In the data rows, 50 means zero.
The groups are shells, one inside another, around one centre. The rows also spread widely along one direction, which tells nothing about the groups.
The table, row by row:
{75, 93, 77, 86, 73, 66, 00, 55, 43, 88, 52, 57, 45, 49, 39, 76, 27, 13}
{63, 72, 64, 60, 63, 56, 27, 51, 45, 65, 52, 56, 50, 49, 45, 65, 38, 37}
{41, 33, 42, 45, 49, 30, 73, 45, 49, 41, 41, 54, 54, 63, 45, 40, 61, 61}
{49, 43, 43, 68, 50, 43, 53, 55, 49, 59, 47, 38, 47, 47, 45, 45, 61, 46}
{52, 54, 53, 59, 51, 54, 46, 54, 49, 59, 48, 51, 48, 48, 51, 53, 48, 42}
{50, 53, 53, 46, 49, 53, 45, 51, 50, 51, 50, 51, 52, 49, 52, 52, 46, 48}
{49, 55, 49, 75, 53, 48, 42, 56, 47, 64, 47, 40, 46, 48, 43, 49, 56, 34}
{65, 80, 77, 54, 68, 57, 27, 45, 46, 65, 47, 71, 53, 56, 43, 69, 27, 37}
{62, 74, 65, 63, 61, 61, 22, 52, 45, 67, 52, 56, 45, 50, 45, 65, 36, 32}
{33, 21, 24, 65, 36, 31, 82, 51, 52, 46, 44, 27, 48, 51, 49, 29, 83, 60}
{47, 49, 54, 37, 53, 44, 57, 43, 51, 43, 42, 67, 55, 59, 49, 48, 45, 56}
{39, 30, 37, 39, 42, 43, 70, 47, 54, 35, 47, 46, 54, 53, 54, 40, 59, 65}
{47, 39, 32, 38, 31, 73, 54, 60, 57, 38, 74, 27, 48, 27, 69, 44, 54, 56}
{31, 24, 43, 24, 47, 19, 92, 35, 50, 24, 28, 65, 60, 70, 48, 34, 64, 77}
{40, 34, 38, 42, 39, 45, 69, 48, 54, 35, 48, 42, 51, 52, 54, 38, 61, 63}
{47, 38, 34, 30, 29, 75, 55, 60, 57, 35, 72, 29, 50, 27, 71, 46, 50, 56}
{52, 54, 46, 72, 54, 48, 43, 55, 50, 64, 49, 38, 44, 44, 45, 51, 57, 37}
{26, 06, 17, 51, 34, 23, 99, 51, 57, 29, 40, 28, 52, 53, 49, 22, 89, 71}
{61, 68, 64, 62, 62, 52, 30, 52, 45, 64, 49, 56, 48, 52, 43, 63, 41, 36}
{50, 49, 53, 52, 53, 48, 50, 49, 51, 48, 47, 50, 50, 51, 45, 48, 51, 49}
{64, 77, 70, 80, 71, 40, 25, 48, 40, 78, 37, 63, 46, 60, 30, 65, 43, 26}
{60, 65, 65, 43, 56, 66, 33, 53, 50, 53, 58, 56, 49, 45, 54, 61, 32, 45}
{36, 28, 34, 26, 39, 47, 75, 46, 55, 25, 55, 45, 54, 46, 61, 37, 56, 72}
{58, 69, 73, 45, 66, 36, 42, 40, 44, 48, 33, 81, 54, 69, 37, 61, 34, 48}
{51, 50, 47, 22, 36, 76, 47, 57, 53, 34, 72, 46, 52, 34, 70, 54, 36, 59}
{73, 87, 77, 79, 68, 64, 07, 56, 42, 84, 52, 58, 44, 50, 39, 72, 30, 21}
{44, 38, 44, 44, 46, 44, 59, 47, 52, 42, 48, 48, 52, 50, 52, 45, 58, 55}
{52, 55, 55, 49, 51, 49, 45, 49, 48, 50, 48, 53, 52, 52, 49, 51, 46, 48}
{61, 68, 63, 66, 64, 51, 32, 50, 47, 67, 49, 57, 47, 53, 40, 59, 40, 37}
{61, 68, 57, 89, 61, 52, 27, 59, 47, 78, 50, 42, 46, 45, 40, 57, 50, 27}
{47, 50, 53, 25, 46, 53, 55, 42, 50, 35, 52, 60, 51, 51, 56, 52, 40, 60}
{51, 54, 53, 45, 47, 55, 46, 52, 48, 51, 53, 54, 47, 45, 49, 53, 46, 49}
{67, 79, 66, 68, 56, 76, 12, 60, 44, 75, 63, 45, 45, 37, 50, 68, 32, 27}
{57, 59, 47, 65, 47, 77, 25, 65, 53, 64, 72, 28, 42, 24, 59, 55, 45, 36}
{23, 03, 14, 51, 30, 24, 96, 50, 56, 30, 43, 20, 49, 51, 52, 23, 87, 72}
{42, 35, 39, 38, 42, 51, 63, 50, 52, 39, 54, 44, 53, 46, 57, 41, 57, 62}
{27, 15, 26, 20, 30, 35, 91, 42, 56, 16, 45, 44, 58, 51, 59, 28, 68, 82}
{47, 51, 51, 53, 52, 49, 49, 49, 52, 51, 49, 51, 50, 49, 49, 48, 50, 49}
{57, 60, 54, 53, 52, 56, 39, 54, 48, 57, 53, 51, 52, 48, 48, 55, 43, 42}
{35, 20, 28, 28, 30, 42, 84, 49, 56, 23, 53, 40, 55, 47, 63, 30, 67, 76}
{63, 65, 57, 64, 60, 56, 32, 53, 43, 65, 54, 50, 45, 48, 47, 59, 43, 36}
{44, 38, 45, 41, 47, 43, 62, 50, 53, 39, 48, 50, 51, 53, 54, 43, 55, 59}
{46, 47, 47, 42, 46, 52, 53, 49, 50, 45, 52, 51, 51, 51, 52, 49, 47, 56}
{14, 00, 08, 00, 12, 35, 99, 40, 61, 00, 54, 35, 61, 47, 72, 13, 81, 99}
{56, 59, 58, 52, 54, 53, 43, 51, 50, 55, 50, 55, 51, 53, 48, 59, 42, 45}
{41, 34, 38, 38, 43, 42, 70, 47, 52, 36, 47, 47, 54, 51, 54, 39, 61, 63}
{59, 64, 53, 98, 58, 58, 22, 63, 46, 85, 57, 28, 37, 36, 44, 57, 54, 23}
{50, 56, 66, 26, 59, 40, 55, 38, 47, 38, 39, 79, 59, 66, 44, 53, 37, 61}
{44, 38, 46, 38, 44, 49, 60, 46, 51, 37, 48, 52, 52, 51, 54, 47, 54, 61}
{59, 60, 56, 63, 55, 57, 33, 54, 47, 62, 54, 51, 44, 48, 48, 57, 42, 38}
Some new rows, each followed by its group:
{51, 64, 65, 57, 67, 28, 51, 38, 44, 61, 28, 75, 52, 73, 31, 56, 48, 46} HN
{37, 26, 34, 00, 29, 66, 79, 44, 57, 06, 65, 53, 63, 46, 73, 40, 44, 84} HN
{60, 64, 59, 62, 57, 55, 36, 54, 50, 67, 53, 52, 48, 47, 45, 57, 42, 34} CZ
{26, 10, 23, 37, 35, 27, 98, 43, 57, 26, 44, 40, 55, 56, 54, 25, 80, 79} BB
{35, 20, 26, 49, 32, 42, 75, 54, 56, 37, 54, 30, 50, 45, 59, 34, 72, 63} BB
{68, 80, 68, 80, 67, 59, 16, 57, 47, 83, 49, 54, 44, 48, 40, 65, 37, 25} CZ
{48, 51, 60, 27, 53, 34, 62, 38, 44, 35, 34, 80, 57, 71, 42, 52, 43, 62} HN
{41, 38, 42, 40, 43, 50, 62, 50, 55, 44, 53, 44, 51, 49, 55, 42, 59, 60} CZ
{45, 41, 45, 39, 43, 52, 58, 47, 52, 38, 52, 51, 53, 47, 55, 48, 54, 62} CZ
{69, 84, 73, 75, 68, 55, 15, 53, 45, 80, 48, 59, 45, 52, 39, 68, 31, 25} CZ
{55, 60, 56, 57, 53, 57, 40, 51, 49, 55, 54, 49, 50, 46, 50, 54, 46, 44} CZ
{62, 67, 66, 68, 59, 53, 28, 51, 46, 72, 49, 57, 45, 50, 44, 63, 41, 33} CZ
{67, 77, 64, 84, 60, 67, 12, 61, 49, 80, 61, 41, 41, 39, 46, 67, 39, 23} BB
{47, 40, 37, 62, 45, 45, 56, 55, 51, 52, 53, 36, 47, 48, 48, 43, 63, 51} BB
{51, 48, 36, 55, 39, 73, 43, 64, 55, 52, 70, 24, 45, 27, 66, 51, 52, 43} HN
{27, 22, 39, 30, 43, 15, 95, 35, 52, 27, 26, 63, 57, 72, 46, 31, 69, 76} HN
{47, 43, 50, 51, 53, 31, 62, 44, 51, 48, 39, 58, 54, 62, 42, 44, 58, 55} BB
{37, 25, 37, 00, 30, 62, 77, 43, 56, 07, 62, 56, 59, 49, 74, 42, 47, 82} HN
{46, 44, 48, 45, 49, 48, 58, 48, 50, 44, 46, 49, 52, 53, 49, 47, 53, 55} CZ
{26, 06, 14, 50, 26, 41, 91, 55, 58, 29, 55, 15, 52, 41, 58, 20, 87, 70} HN
{53, 54, 53, 30, 48, 60, 47, 48, 50, 40, 55, 59, 51, 47, 56, 55, 37, 55} BB
{56, 62, 60, 61, 58, 51, 38, 47, 47, 62, 48, 56, 49, 54, 44, 55, 44, 39} CZ
{74, 86, 75, 60, 68, 75, 06, 54, 45, 74, 61, 61, 46, 44, 45, 74, 22, 27} BB
{56, 64, 72, 46, 68, 31, 46, 39, 45, 53, 30, 80, 52, 72, 37, 59, 39, 48} HN
{55, 57, 61, 77, 68, 24, 48, 45, 42, 69, 30, 62, 49, 66, 28, 51, 59, 35} HN
{57, 65, 60, 62, 60, 49, 39, 50, 48, 62, 47, 58, 47, 51, 44, 59, 43, 39} CZ
{45, 39, 39, 15, 31, 76, 58, 53, 57, 28, 72, 40, 51, 34, 73, 48, 43, 65} HN
{44, 37, 42, 38, 39, 51, 64, 48, 52, 37, 53, 46, 52, 48, 58, 42, 56, 62} CZ
{58, 59, 45, 55, 43, 77, 31, 65, 50, 57, 73, 27, 44, 28, 63, 54, 41, 39} HN
{56, 50, 46, 93, 52, 49, 37, 61, 49, 74, 51, 28, 40, 40, 43, 48, 62, 31} HN
{54, 58, 53, 60, 53, 55, 39, 52, 50, 60, 53, 50, 46, 48, 47, 54, 47, 45} CZ
{27, 08, 15, 03, 13, 68, 86, 56, 60, 05, 73, 23, 51, 28, 82, 29, 65, 86} HN
{41, 31, 40, 34, 40, 47, 67, 47, 53, 33, 53, 47, 53, 50, 59, 43, 54, 66} CZ
{67, 76, 68, 70, 60, 61, 22, 53, 46, 72, 53, 52, 47, 48, 41, 65, 38, 30} CZ
{57, 68, 70, 72, 72, 31, 39, 39, 43, 70, 26, 72, 52, 73, 28, 56, 45, 39} HN
{57, 68, 72, 34, 63, 49, 38, 39, 47, 48, 40, 82, 52, 68, 43, 60, 25, 51} HN
{32, 24, 32, 24, 37, 40, 84, 44, 55, 22, 47, 46, 53, 51, 59, 36, 64, 73} CZ
{28, 09, 17, 38, 29, 28, 96, 46, 58, 23, 43, 32, 53, 53, 57, 25, 81, 74} BB
{46, 44, 38, 37, 35, 76, 47, 59, 55, 39, 76, 32, 49, 29, 68, 47, 46, 55} HN
{65, 74, 56, 66, 52, 83, 13, 66, 49, 71, 71, 32, 40, 25, 61, 63, 34, 28} HN
{47, 50, 53, 72, 59, 23, 61, 44, 48, 61, 29, 56, 50, 65, 31, 46, 64, 46} HN
{59, 67, 63, 56, 60, 57, 32, 52, 47, 63, 52, 56, 48, 52, 47, 62, 40, 35} CZ
{31, 21, 35, 37, 48, 14, 90, 36, 53, 29, 32, 58, 58, 67, 43, 33, 73, 72} HN
{82, 99, 76, 99, 69, 87, 00, 70, 46, 97, 70, 35, 36, 27, 46, 81, 24, 04} HN
{65, 81, 77, 75, 72, 43, 24, 47, 44, 77, 36, 69, 48, 65, 32, 65, 37, 29} BB
{41, 32, 46, 16, 50, 27, 81, 32, 52, 23, 35, 73, 57, 73, 48, 39, 57, 78} HN
{50, 50, 53, 08, 44, 61, 54, 42, 52, 27, 58, 65, 57, 51, 64, 51, 33, 66} HN
{42, 41, 46, 69, 56, 21, 64, 43, 51, 56, 29, 50, 49, 65, 37, 43, 68, 49} HN
{63, 73, 64, 75, 63, 52, 25, 55, 46, 75, 48, 57, 49, 51, 41, 61, 40, 29} CZ
{55, 62, 63, 52, 61, 40, 46, 42, 46, 55, 37, 68, 55, 63, 41, 57, 41, 47} BB
{68, 86, 80, 68, 73, 49, 16, 47, 43, 75, 40, 73, 50, 59, 34, 68, 29, 28} BB
{58, 64, 58, 66, 58, 53, 33, 51, 49, 66, 47, 52, 48, 52, 42, 59, 45, 37} CZ
{49, 49, 55, 06, 46, 58, 57, 41, 50, 25, 50, 68, 56, 56, 62, 52, 34, 67} HN
{50, 50, 50, 50, 51, 45, 52, 49, 50, 49, 47, 51, 52, 52, 49, 50, 53, 51} CZ
{75, 93, 77, 78, 70, 64, 02, 56, 42, 87, 53, 59, 44, 46, 37, 73, 28, 15} CZ
{39, 30, 26, 57, 32, 62, 55, 62, 56, 45, 67, 22, 44, 30, 61, 38, 68, 53} HN
{48, 52, 51, 48, 52, 51, 52, 50, 47, 48, 47, 54, 50, 55, 49, 50, 46, 51} CZ
{42, 35, 49, 23, 52, 28, 77, 35, 52, 29, 30, 74, 61, 71, 47, 39, 56, 74} HN
{41, 28, 25, 67, 37, 51, 65, 62, 54, 52, 56, 20, 46, 36, 57, 35, 74, 49} HN
{67, 78, 69, 79, 67, 59, 15, 56, 45, 79, 52, 52, 44, 49, 39, 66, 37, 23} CZ
{74, 89, 72, 56, 62, 91, 00, 61, 46, 75, 73, 52, 44, 30, 53, 80, 17, 24} HN
{55, 58, 57, 34, 52, 63, 40, 47, 49, 45, 53, 61, 54, 48, 54, 56, 37, 51} BB
{43, 36, 42, 40, 47, 42, 65, 46, 53, 39, 49, 50, 54, 53, 54, 42, 58, 62} CZ
{14, 00, 06, 36, 20, 14, 99, 44, 60, 11, 38, 27, 55, 56, 54, 12, 98, 87} HN
{51, 53, 50, 52, 49, 54, 46, 53, 51, 53, 52, 47, 48, 48, 52, 52, 47, 49} CZ
{50, 51, 46, 49, 47, 53, 52, 52, 50, 50, 53, 46, 47, 46, 54, 51, 53, 50} CZ
